j_199: [110 114 183 207 163 164 162]
j_326: [137 193 148 131 118 120 195]
j_797: [107 142  92 103 124 122 112]
j_609: [ 87 145  93 101 147 148 104]
j_818: [140 164 187 130 159 185 150]
j_650: [137 193 135 131 118  90  76]
j_90: [122 127 113 119 104 114 146]
j_66: [194 165 113 111 134  81 117]
loc: [76]  j_650, 6
loc: [183]  j_199, 2
loc: [165]  j_66, 1
loc: [194]  j_66, 0
loc: [195]  j_326, 6
loc: [147]  j_609, 4
loc: [103]  j_797, 3

j_139: [108 135  91  67  81 113 164 125 179 106]
j_653: [133 115 159 160  93 162  94  87 102 127]
j_892: [121 170 104 117 189 110  96 193  95 104]
j_503: [133  89 159 160  93 162  94  87 102 127]
j_596: [153 109 101 162 131 121 182 101 116  86]
loc: [179]  j_139, 8
loc: [193]  j_892, 7

j_114: [131 144 119  95 144 121]
j_287: [128 139 128 169 138 129]
j_918: [ 96 138 128 169 138 129]
j_347: [128  73 128 168  74 129]
loc: [74]  j_347, 4
loc: [96]  j_918, 0
loc: [95]  j_114, 3
asked: [128  73 128 168  74 129]  j_347
loc: [139]  j_287, 1

j_349: [130 119 181 116 120 122 119 203 120 156 135 151 108 125 119 135 146 167
  97]
j_420: [107 124 115 125 129 140 117 133 149 100 119 128 149 137 136 116 120 110
 109]
j_981: [120 123 125 137 125 124 114 139 141 121 136 127 135 134 139 140 130 126
 104]
j_292: [130 118 148 135 122 113 121 163 127 145 138 135 119 122 138 146 134 139
 111]
j_47: [113 125 129 117 130 142 122 148 139 110 117 135 140 127 126 146 127 123
 113]
j_667: [132 119 144 125 124 119 134 154 120 145 126 136 118 122 133 130 127 131
 132]
asked: [107 124 115 125 129 140 117 133 149 100 119 128 149 137 136 116 120 110
 109]  j_420
asked: [132 119 144 125 124 119 134 154 120 145 126 136 118 122 133 130 127 131
 132]  j_667
loc: [109]  j_420, 18
loc: [104]  j_981, 18
loc: [108]  j_349, 12

j_437: [121  99 122 138 132 107 122 135 130 146 141 151 123 127 123 109]
j_901: [127 105 128 119 123 111 127 132 131 126 147 142 125 130 125 107]
j_846: [127 105 128 119 123 111 127 132 131 126 130 141 128 128 128 118]
j_409: [201 184 203  91  85 195 211  99 142  92 115  50  90 117 203 188]
j_819: [126 107 125 115 151 124 124 139 121 136 128 132 136 125 132 108]
j_234: [133  95 126 130 141  94 125 157  94 131 149 131 130 116 124  81]
j_57: [162 145 174 123 101 150 183  98 108 117 116  70 121 212 180 134]
j_412: [133  95 126 130 141  94 125 157  94 123 122 124 148 128 124 115]
j_528: [129 108 126 126 123 119 124 140 125 131 134 127 143 121 125 111]
j_891: [122 110 119 134 129 120 116 141 124 138 136 131 146 119 117 110]
asked: [122 110 119 134 129 120 116 141 124 138 136 131 146 119 117 110]  j_891
asked: [133  95 126 130 141  94 125 157  94 123 122 124 148 128 124 115]  j_412
loc: [81]  j_234, 15
loc: [120]  j_891, 5

j_452: [ 98 128 140  56 144 185]
j_492: [ 88  55 111 142 156 165]
j_393: [ 97  89 140 149 143 176]
j_867: [ 98  55 140 140 150 191]
j_937: [118  52 127 112 112 154]
j_780: [ 97  61 115 127 137 162]
loc: [88]  j_492, 0
loc: [150]  j_867, 4
loc: [185]  j_452, 5
loc: [118]  j_937, 0
loc: [176]  j_393, 5
loc: [149]  j_393, 3
asked: [ 97  61 115 127 137 162]  j_780

j_85: [206  50 206  87]
j_374: [ 54  48  52 207]
j_569: [ 77 204  53  71]
loc: [53]  j_569, 2
loc: [77]  j_569, 0
loc: [54]  j_374, 0
loc: [207]  j_374, 3
loc: [204]  j_569, 1
loc: [52]  j_374, 2

j_565: [164 143 180 117  53  72 115  67  92  76 165]
j_276: [160  91  58 109 167 150 129 163 145 161  87]
j_518: [156 138 170 116  61  79 115  72  94  82 156]
j_774: [156  92  91  73  77  98 158 103 130 147 149]
j_78: [ 88  93  61 110 166 151 128 160 143 159  86]
j_125: [155  94  90  78  91 104 161 117 138 155 149]
j_4: [158  91  86  74  89 103 166 116 140 159 151]
j_926: [ 87  88  53 106 168 153 132 163 146 165  84]
asked: [156  92  91  73  77  98 158 103 130 147 149]  j_774
loc: [130]  j_774, 8
loc: [58]  j_276, 2
loc: [89]  j_4, 4

j_903: [ 84  73  83 137 161]
j_945: [ 84  73 178 145  97]
j_989: [139 136 214 115  60]
j_52: [ 84  73 178 145 161]
loc: [139]  j_989, 0
loc: [115]  j_989, 3

j_743: [109 141 129 121 165 136 153  92 125 111 127 155 124 105  99  86 136  82
 161  95 183  89 111 132 125 109 151 159 146 153 145 108 140 163 102 162
 135 126 108  95 176 113 151 150 169 103 126 171]
j_661: [126 153  91 119 160 165 170 101 130 139 131 142 144 137 130 121 131 106
 123 111 145 116  78 128 118 132 132 121 105 130 145 109 126 108  73 152
 114 115 108  87 178 109 133 163 204  93 183 140]
j_155: [112 145 138 130 150 189 151 127 149 140 141 134 145 133 133 137 145 102
  84 154 140  75  95 105 115 136 132 136 125  87 140 144 102 126  87 136
 141 125 106 111 194  97 106 161 180 162 125 162]
j_311: [145 140 133 159 144 131 133 128 162 140 169 133 137 110  79 100 161 104
 163 140 137  70 134 124  99 120 146 117 160 131 187 125 158 100  89 137
 105 151 124  76 149  64 126 139 160 122 114 118]
j_273: [145 159 104 154 168 157 138 138  84 151 139 132 158  87 130 115 119 118
 125  88 108 118  90 123 113 149 159 128 155 141 140 104 148 106 112 161
 144 136  67  71 150 117 111 166 175 158 136 131]
j_737: [129 158 109 111 196 131 135 142 160 126 140 125 144  61 124 129 142  82
 142 132 118 109 108  87  94  95 137 161 133 124 126 120 108 154  70 139
 128 117  68 108 107  90 141 144 157 154 109 162]
j_767: [ 81 105 115 116 166 146 127 111  95 142 154 116 146  95 127 109 125  92
 120 127 158 106 146  89 154 158 144 147 123  81 100 135 119 137 107 153
 146 148 109 111 163 118 118 140 207 161 150 127]
j_788: [ 95 143 149 119 144 162 134 101 143 155 143 128 137 140 148 134 156  95
 105 147 136 102 145 111 107 111 144 171 145 147 137 169  89 136  97 123
 150 145  75  96 146  95  79 140 172 176 124 132]
j_995: [138 151 164  95 149 143 187 112 118 136 145 111 138 147 123 125 108 111
 181 136 122  76 118 129  96 117 154 171 128 131 122 151 109 134  86 118
 137 109 110  93 176 117  95 142 186  89 117 133]
j_354: [103 115 165  76 160 135 124 126 137 141 151 128 145 102 103 110 139  97
 156 124 168 102 160 101 127 144 103 153 157  88 115 131 112 121 128 161
 123 124  98  99 152  68 127 141 175 166 144 108]
j_725: [112 169 122 101 189 135 166 154 112 117 139  98 154  94  61 158 129  84
 117 106 121  86 127  99  92 125 137 167 138 154 114 147 142 121 125 149
 111  90  89 116 152 103 120 139 175 124 137 154]
asked: [126 153  91 119 160 165 170 101 130 139 131 142 144 137 130 121 131 106
 123 111 145 116  78 128 118 132 132 121 105 130 145 109 126 108  73 152
 114 115 108  87 178 109 133 163 204  93 183 140]  j_661
asked: [138 151 164  95 149 143 187 112 118 136 145 111 138 147 123 125 108 111
 181 136 122  76 118 129  96 117 154 171 128 131 122 151 109 134  86 118
 137 109 110  93 176 117  95 142 186  89 117 133]  j_995
asked: [112 145 138 130 150 189 151 127 149 140 141 134 145 133 133 137 145 102
  84 154 140  75  95 105 115 136 132 136 125  87 140 144 102 126  87 136
 141 125 106 111 194  97 106 161 180 162 125 162]  j_155

j_157: [178 178 179 177]
j_916: [ 81 171 151  59]
j_699: [160 143 108  84]
loc: [177]  j_157, 3
loc: [143]  j_699, 1
loc: [59]  j_916, 3

j_813: [159 121 133 121 123  83  90 120]
j_833: [144 121  93 125 124 105 108 121]
j_988: [147 130 103 121 127  97 102 128]
j_682: [140 114  89 129 122 115 116 116]
j_972: [ 95 147 206 132 127 172 166 145]
j_306: [105 161 212 123 142 149 147 155]
j_731: [145 147 132 116 134  92  98 141]
j_751: [148 139 116 118 130  92  98 134]
j_626: [125 144 156 123 134 125 126 141]
loc: [126]  j_626, 6
loc: [103]  j_988, 2

j_105: [189 125 128 128]
j_392: [125 130 129 128]
j_599: [ 86 129 120 128]
j_410: [129 125 121 120]
j_416: [121 130 193 127]
j_196: [121 127  67 128]
j_455: [184 125 121 129]
loc: [189]  j_105, 0
loc: [184]  j_455, 0
loc: [67]  j_196, 2
asked: [129 125 121 120]  j_410
loc: [193]  j_416, 2

j_499: [141  87  87 139 141 141 141  87]
j_638: [142 128 128 136 140 140 140 128]
j_669: [142 128 128 140 140 140 140 128]
j_361: [114 199 199 115 114 113 113 199]
j_232: [ 57 143 143  58  57  57  57 143]
j_900: [140 128 128 140 140 140 140 128]
loc: [58]  j_232, 3
loc: [115]  j_361, 3

j_515: [113 119 153 177 165]
j_513: [209 135 154 112 152]
j_532: [179 108  99 130 160]
loc: [209]  j_513, 0
loc: [113]  j_515, 0
loc: [152]  j_513, 4
loc: [112]  j_513, 3
loc: [153]  j_515, 2

j_858: [ 64 184 145 134 118 130 122]
j_738: [124 175 122 118 130  98 143]
j_894: [111 129 128 125 161 120 111]
j_919: [ 91 119 139 119 133 189 148]
j_789: [111 129 128 125 161 107 141]
j_805: [107 125 144 125 107  48 145]
j_651: [127 162 114 162 120  90 115]
j_777: [145 166 132 130 157  84 135]
loc: [143]  j_738, 6
loc: [135]  j_777, 6
loc: [115]  j_651, 6
loc: [184]  j_858, 1

j_747: [ 98 207  82 166  52 190  93 131 199]
j_976: [172 108 195 132 148 172 114 152 126]
j_344: [113 131 142 188 128 159 173 127 119]
j_316: [117  67 131 115 175  74 163 165 144]
j_238: [188 123 179 102 108 109  99 150 112]
j_255: [102 126 143 124 170 104 100 104 120]
loc: [98]  j_747, 0
loc: [99]  j_238, 6
loc: [173]  j_344, 6

j_713: [132 127 120 137 158 112 159 120 134  73 147 165 112 120 129 132 133 181
 154 127]
j_458: [135 164 141 113 144 138 202 136 122 101 107 134 105 125 140 113  98 152
 113 130]
j_293: [135 164 137 121 144 138 202 136 122 101 107 134 105 125 117 113  98 152
 113 130]
loc: [121]  j_293, 3
asked: [135 164 141 113 144 138 202 136 122 101 107 134 105 125 140 113  98 152
 113 130]  j_458
loc: [165]  j_713, 11
loc: [181]  j_713, 17
loc: [158]  j_713, 4
asked: [132 127 120 137 158 112 159 120 134  73 147 165 112 120 129 132 133 181
 154 127]  j_713

j_864: [132 105  80 156 149 181 124 126 135  99 157]
j_246: [132 105  80 112 149 181 124 156 135 196 157]
j_459: [195 101 170 141 122 127 104 124 132 122  74]
loc: [101]  j_459, 1
asked: [195 101 170 141 122 127 104 124 132 122  74]  j_459
loc: [112]  j_246, 3
loc: [104]  j_459, 6
loc: [195]  j_459, 0

j_527: [126 127 111 137 105 113 135 135]
j_716: [126 127 111 137 101 113 135 113]
j_644: [126 128 115 135 106 113 133 134]
j_947: [126 127 178 137 101 113 135 131]
j_758: [126 132 115 135 106 113 133 134]
j_428: [131 109  91 151 134 165 154 129]
loc: [109]  j_428, 1
loc: [105]  j_527, 4
loc: [132]  j_758, 1
loc: [154]  j_428, 6
loc: [91]  j_428, 2
loc: [128]  j_644, 1

j_543: [ 60 129 173 111]
j_771: [ 55 134 179 110]
j_826: [ 52 134 178 122]
j_291: [ 59 131 175 112]
j_430: [ 55 135 179 110]
j_693: [ 60 129 179 178]
j_600: [ 59 133 176 112]
j_948: [ 56 132 179 108]
j_733: [ 62 131 134 112]
loc: [132]  j_948, 1
loc: [133]  j_600, 1
loc: [176]  j_600, 2
loc: [122]  j_826, 3
loc: [56]  j_948, 0
loc: [108]  j_948, 3
asked: [ 56 132 179 108]  j_948

j_297: [ 83 107 105 111  81 169 123 140 216 113 143 204  97 141 110 148 127]
j_628: [101 113 179 136 165 169 146  52 216 150 154  59 132 127 143 150 115]
j_688: [121  93 152 152  64 104 127 161 216 145 133  74 124 173 146 101 152]
loc: [148]  j_297, 15
loc: [123]  j_297, 6

